One turning vector, and how many steps it has turned:
The counts run from 0 to 494.
[140 171 138 123 120  92 153 163 127 117 164 135 130 135 113  89 117 133
 153 138 124  93 169 142 132 136 114  94 141 130 167  93 139 129 123  61
 147 183 136 126  99 154 190 148]	471
[ 74 144  96 132 147 126 161  72 115 113 146 146 130 164 165  79 141 105
  72 144 177 114 139 111 136 136 138 123 156 120 121 134 102 139 126 129
  91 127  61 126 157 105 125 110]	170
[ 88 161 123 133 174 146  80 181 163 125 110  90 163 139 103 112 124  77
 151 138 112 109 122 159 146 109 123 164 150 113  92 140 136 102 109 110
 118 103  97 107 184 152 117 105]	385
[153 132 131 126 181 125 117 146  79 117 131 155 100 145 123 109 132 100
 135 117 109 114 161 130 138 139  85 101 139  87 138 163 157 114 138  84
 158 111 166 188  85 157 152 110]	113
[ 96 157 122 162 113 152 126 148 113 134  75 154 167 152 138 129 142  84
 133 121  97 161 147 128 198 103  92 157  93 135 108 144 133 128 114 108
 104 116 104 143 129  65 120 133]	420
[ 91 204 101 136 112 112 133 155 150  85 116  95 142 140 142 115 121 104
 132  90 137 106 142 144 176  88 157 161 109 121 104 113 156  80 112 116
 159 104 159 136 126 142 113 154]	254
[144 162 128 149 165  76 106 112  89 129 139 131  95  93 118 128 121  75
 132 116 136 122 132 181 135 128 157 111 145 100  75 151 148 121 128  93
 141  94 132 191  93 151 120 173]	239
[127 141 127 138 116  93 162 146  88 125 121 147 111  92 143 151 157 108
 122 132 151 103 158 120 194 158 143 110  76 122 146 136 146 134 109  93
 158 159 115 162 114 121 183 160]	440
[109 156  69 121 130 128 196 156 113 104 112 103 139 106 158 153 128 119
  98 120 148  89 116  66 191 120 157 125 125 153 139 141 150 113 143 121
 158 150 153 119 101 112 153 141]	285
[140 195 137 169 101 137 109 166 152 152 161 159 175 134 129 124 105 120
 129 100 149 122 167 140 130 146 129 162 106 152 116 125  72 101 105  88
 136 138 148 103 152 120 136 166]	60
[160 144 113 170 163 144 123 106 123 135 113 145 133  80 141 140 147  58
  94 112 163 113 126 142 174 120 127 151 124 111 111 119 104 129 137 113
 171 107 144 192 152 139 171 145]	403
[112 147 112  84 143  96 186 150 121 132 110 117 144 140 108 127 122 135
 156 129 125 113 141 150 135 133 163 106 184 183 151 110 169 132 147 113
  89 188 149 135 106 139 171 123]	479
[ 97 150 101 123 137 110 178 101 154 125 138  88 140  98 135 106 158 119
 113 158 136  81  96  95 156 101 138 119 172 157 135 104 152 140 110  91
  89 134 152 151 142 157 180 166]	1
[116 146  74  89 137 124 171  96 120 164 147 110 121 166 177  89 117 151
 103 104 158 103 140 135 134 167 127 102 159 142 136 148 140 134 150 135
  62 157 132 133 144 125 123  95]	327
[130 124 150  98 198  89 123 132 135 147 145 143 138 139 114 125 131 104
 149 156 135 110 110 139 107 151 137 119 169 171 124 156 142 127 106  80
  50 128 139 157 166 135 156 121]	356
[128 175 129 132 106 108 150 154 106 114 160 142 119 154 125  74  96 136
 145 104 117 106 174 156 132 122  94  85 126  87 162  93 122 129 141  90
 144 178 111 111  80 132 139 142]	465
[138 147 153 132 179  89  95 133  87 149 109 137 112 112 104 145 134  80
 157 127 107 139 142 182 139 130 152 121 143 133  84 161 154 123 118  92
 101 100 131 180  96 143 124 170]	235
[111 179  97 165 107 138 148 138 148 117 103 127 165 117 151 126 144  76
  98 113 145 116 129 110 196 104 119 168  71 132 103 111 123 113 107 124
 143  97 143 149 179  98 141 148]	413
[ 71 165  97 112 103 112 175 121  92 126  98 121 122 187 160 103 120 138
 129  89 135 137 173 166 172 129 144 107 104 119 125 137 161 128 147 142
 102 162 102 136 100  94 107 118]	453
[165 134  99 109 189 126 136 160  89 130 131 110  96 114 133 118 124 116
 143 103 124  88 132 133 156 123  97  94 146  68 151 152 164 120 164 109
 170 143 164 159 103 166 153 112]	116
[110 154 137 140 169 151  83 154 152 120 125 124 155 151  97 109 142  58
 127 160 107 126 132 151 133 132 110 165 152 126  83 139 127 110  87  84
 113  83 109 139 161 156 130 114]	387
[117 152 140 160 116 135 116 149 158 165 177 133 151 120 124  93 147 116
 129 160 139  91 164 138 137 151 106 136 142 109 143  99  77 141  98  80
 122 169  80  94 177 154 164 140]	186
[ 77 120  92 116 159 119 173  86 123 104 139 128 133 147 154 105 150 103
  77 166 172  96 129 103 147 151 149 123 147 157 129 132 127 136 102 121
  88 138  81 136 158 114 156 107]	165
[145 153  82 137 143 134 170 153 104 107 133 107 132  87 152 156 118 104
 104 122 143  98 114  94 184 120 136 115 143 142 134 137 135 113 153 109
 185 151 151 131  90 128 177 149]	280
[137 175 119 149 149 155 120 152 102  87 113 142 164 165 107 110 112  89
 127 122  92 157 154 133 156 111  97 142 136 134 103 152 138 111 125  75
 148 107 130 148  56 130 139 139]	266
[ 93 148 103 113 158 151 152 128 126  77 125 127 147 193 149  68 115 112
 106 134 120 119 112 101 145  72  63 114 135 107 144 145 137 123 131 111
 110 116 124 140 124  85 132 101]	138
[108 120 131 127 209 109 110 113 123 141 121 159 106 106 150 127 122 117
 123 101 167 113 111 162 104  88 161 132 180 101 115 146  94 118 152 154
  99 119 148 151 188 130 119 148]	368
[128 177 107 145 116  72 135 176 117 141 143 171 110 118 150 133 117 116
 113  84 153  81 156 113 155 135 152 125  88 119 111 141 133  97 131 120
 164  95 189 130 162 115 104 135]	91
[164 164 113 156 156 159 127 145  88  96 128 138 143 128 114 120 112  90
 120 137 103 140 143 122 156 105  93 122 149 121 121 144 129 123 138  71
 174 121 129 152  38 130 158 145]	271
[ 88 184 109 140 128 125 133 154 137 104  90 121 138 127 134 138 127 120
 136  71 150 126 149 155 181  89 174 168 115 115 112 129 153  90 125 133
 154 122 176 142 136 154 114 161]	252
[132 136 121 131 130 130 149 157 110 149 173 137 117 118 132 109 157 150
 120 148 134  81 182  77 149 178 115 109 134 127 160 157 127 131 115  61
 142 176 123 107 110 155 176 125]	313
[ 95 148 143 160 140 148 108 145 132 127 174  93 146  97 137 121 135 143
 138 149 136  90 124 116 148 113 124 130 152 116 117 138  93 115  97  64
 117 149  86  84 133 151 144 194]	27
[167 191 113 123 125 128 111 195 134 172 141 112 173 136 117 137  90  82
 148 136 112 117 129 148 147 170 121 122 128 172  77 156 129 106 125  82
 103 135 116 101 129 115 132 122]	69
[125 126 124 137 131 124 147 157  78 147 105 120 110  78 148 166 147 119
 152 117 135 107 150 142 202 140 129 100  98 104 144 148 143 144 146 107
 162 180  97 142 117 119 170 162]	437
[106 130 106  96 166 133 165 137 128 102  94 128 124 133 148 128 151 142
 127  89 154 102 141 108 178 102 137 142 132 112 167 136 169 112 136 123
 140 140 210 170 149 149 172 118]	125
[109 110 135 127 181 130 155 133 116  95 146 142 130 102 129 133 162 116
 114 172 144  93 132  86 152 134 120 119 140 141 177 128 118 130 110  74
 139 163 110 130 145 134 208 139]	155
[123 160 130 156 157 103 123 126 109 119  94 144 105  92 135 152 139 113
 134  70 158 125 148 171 162  96 179 154 125 110 117 128 140 102 132 131
 157 116 172 175 127 161 132 181]	246
[125 172 120 159 120  89 129 117 127 184 130 141 126  86 155 110 104 112
 126  88 156 107 121 179 134  92 132 111 134 101 106  97  92 149 164 136
  92 136 134 135 184 104 106 178]	211
